In the data rows, the value 128 means zero.
Here are some numbered points:
[162 157 152 149 164 161 154 151 153 159 163 160 159 139 128 128] 0
[160 161 160 154 163 160 157 153 167 166 161 156 151 143 154 147] 1
[164 157 152 149 169 161 153 151 150 159 160 159 168 153 153 142] 2
[167 161 160 160 166 164 166 162 163 169 162 154 174 163 172 160] 3
[162 162 155 153 173 166 157 153 165 161 158 147 167 156 153 153] 4
[162 166 163 163 167 165 174 169 147 166 158 160 174 128 128 128] 5
[159 169 168 168 167 161 174 172 163 160 155 155 167 181 183 170] 6
[163 160 160 152 167 164 155 156 150 160 128 128 128 128 128 128] 7
[163 157 151 148 164 161 155 149 149 161 165 161 161 144 128 128] 8
[159 154 162 172 141 151 147 149 159 153 151 140 142 138 141 128] 9
[161 154 154 152 164 161 154 152 145 156 164 169 156 156 148 147] 10
[161 161 158 151 165 160 163 163 150 154 151 141 173 157 156 163] 11
[164 153 160 154 164 162 160 159 151 158 128 128 128 128 128 128] 12
[165 169 165 165 171 163 173 171 154 168 160 158 169 177 173 178] 13
[163 166 165 159 165 161 181 179 162 152 154 155 173 160 172 176] 14
[161 164 165 166 157 160 164 169 166 137 137 137 136 132 130 129] 15
[167 159 159 164 167 163 160 156 166 161 156 135 135 141 137 134] 16
[159 155 159 153 166 159 150 144 148 157 152 152 161 166 162 157] 17
[163 158 156 157 166 163 165 171 157 150 161 158 170 155 155 170] 18
[164 170 168 162 173 164 176 173 148 169 158 158 169 178 177 182] 19
[164 165 164 168 159 159 160 160 166 160 162 159 163 160 170 156] 20
[159 161 156 157 166 167 164 164 150 155 162 162 172 166 158 159] 21
[169 166 163 176 159 161 163 170 170 169 167 161 164 177 167 168] 22
[153 153 151 152 147 158 153 151 160 163 162 157 134 142 133 139] 23
[159 159 156 149 170 159 153 152 153 153 163 163 167 153 145 132] 24
[160 170 171 174 167 160 181 179 158 158 154 155 170 184 191 186] 25
[154 155 152 151 135 156 152 145 172 168 161 154 132 132 133 156] 26
[167 167 157 172 162 159 159 170 160 159 169 168 163 162 166 160] 27
[172 165 158 169 161 163 151 160 166 162 167 178 169 153 143 169] 28
[162 173 167 163 164 162 171 169 148 162 163 160 163 166 177 128] 29
[154 149 160 166 152 147 160 156 158 162 155 150 142 144 145 141] 30
[137 138 160 174 128 139 151 148 152 154 150 159 124 155 157 171] 31
[155 153 160 152 168 165 164 171 151 148 160 161 171 159 150 170] 32
Which three points above are nearest to each new point by angle, seen from the average point of the numbered points? Their numbers follow each, nearest first.
[157 149 160 170 131 147 144 139 156 151 145 128 128 128 128 128] -> 9 30 23
[169 163 161 171 166 167 162 167 175 128 128 128 128 128 128 128] -> 15 12 7
[164 158 157 154 163 166 160 167 145 156 166 165 169 162 160 154] -> 21 32 18
[151 150 148 151 146 155 152 151 153 160 164 156 136 147 135 144] -> 23 26 30
[171 166 159 171 158 161 156 169 166 160 168 177 165 158 149 169] -> 28 27 22
[165 167 162 165 161 163 161 164 172 166 166 155 169 164 157 165] -> 22 3 20
[151 159 160 155 161 160 152 156 165 163 162 158 150 146 150 149] -> 1 23 26
[167 158 154 152 164 162 158 167 157 154 155 146 161 143 160 155] -> 11 18 4
[154 154 162 153 170 164 158 159 140 156 162 169 174 165 168 155] -> 21 32 17
[166 163 160 166 167 167 162 166 167 137 137 139 143 141 141 137] -> 15 12 7
[165 164 159 155 167 162 162 159 174 164 156 155 173 157 148 164] -> 4 3 28
[160 157 160 151 165 162 154 151 152 151 155 151 165 168 155 149] -> 17 2 24
[166 160 160 152 168 161 154 152 152 156 156 158 183 169 155 142] -> 2 24 21
[159 159 158 152 145 162 151 149 165 162 161 163 157 145 146 151] -> 26 23 1
[141 139 159 165 145 142 153 152 142 148 157 156 132 154 171 163] -> 31 30 17
[161 165 164 159 167 163 162 162 171 165 158 128 128 128 128 128] -> 16 7 12
[161 163 165 162 159 157 178 172 161 158 149 147 168 137 135 136] -> 5 15 12
[158 160 157 152 160 163 156 151 169 168 161 156 169 161 151 154] -> 4 3 2
[165 159 159 157 162 157 155 159 168 162 160 154 169 156 147 147] -> 4 24 2
[163 163 157 151 168 165 156 153 169 167 160 156 173 162 156 156] -> 4 3 21
[154 161 159 156 169 164 159 162 144 161 162 164 175 170 158 152] -> 21 32 19
[137 133 160 177 128 131 152 146 152 155 152 164 113 154 156 167] -> 31 30 26
[161 164 156 152 169 164 160 163 148 156 162 164 174 174 161 156] -> 21 13 19
[156 149 155 158 149 153 155 154 158 157 168 167 131 131 129 141] -> 23 26 30
[162 159 155 151 166 163 156 167 162 156 151 146 157 147 165 157] -> 11 4 14
[133 132 159 171 135 131 152 149 141 144 154 152 113 148 176 165] -> 31 30 9
[165 161 157 153 141 165 155 147 172 163 167 163 159 145 140 155] -> 26 23 1
[160 159 154 152 168 167 158 166 143 159 163 165 181 166 157 156] -> 21 32 18
[165 157 156 162 160 160 152 154 150 158 167 175 155 157 152 151] -> 10 28 27
[171 162 159 167 167 165 163 160 173 165 157 128 128 128 128 128] -> 16 12 7
[149 153 159 170 140 152 153 147 157 157 157 171 157 152 152 167] -> 31 26 28
[155 153 160 160 153 153 157 151 159 159 154 153 161 168 159 148] -> 17 31 20
[154 162 162 169 146 154 154 150 157 157 152 174 144 167 160 158] -> 31 20 27
[158 153 158 156 162 155 151 145 156 145 159 159 164 164 158 151] -> 17 10 2
[159 165 159 152 165 166 158 154 168 166 163 158 177 166 160 163] -> 3 4 21
[160 157 153 152 166 163 155 157 163 161 154 150 151 147 162 155] -> 1 4 26
[149 157 157 159 134 152 154 146 175 162 160 160 148 146 145 158] -> 26 31 23
[155 162 161 155 168 163 161 165 148 154 164 166 173 162 160 159] -> 21 32 18
[133 135 159 182 122 132 152 151 159 151 148 172 115 153 150 179] -> 31 30 26
[150 149 160 156 152 148 151 147 153 143 159 154 151 157 160 154] -> 31 17 30
[155 157 158 152 158 161 153 154 154 159 163 166 145 165 158 151] -> 10 17 31
[142 137 160 173 132 135 152 146 155 155 152 165 117 147 148 156] -> 31 30 26
[158 161 161 154 168 163 160 162 154 156 165 165 171 163 151 150] -> 21 32 24
[163 166 160 157 157 164 159 154 163 160 157 155 184 173 168 164] -> 3 21 6
[160 157 159 161 163 160 155 155 156 155 156 152 161 164 164 151] -> 17 20 6
[146 143 162 176 139 141 154 155 156 157 156 164 129 157 160 172] -> 31 30 26
[163 160 152 152 168 164 154 152 172 163 158 153 164 154 163 152] -> 4 3 1
[167 162 158 166 166 166 161 163 170 135 136 136 138 135 135 133] -> 15 12 7
[154 150 160 166 166 161 153 152 144 152 149 147 154 183 168 154] -> 17 6 25
[131 134 161 173 148 143 149 150 135 154 147 142 110 166 171 171] -> 31 30 17
[158 152 160 164 152 152 154 153 164 160 157 154 158 163 158 163] -> 31 17 20
[158 161 160 152 139 163 151 151 172 164 160 160 159 141 145 154] -> 26 1 23
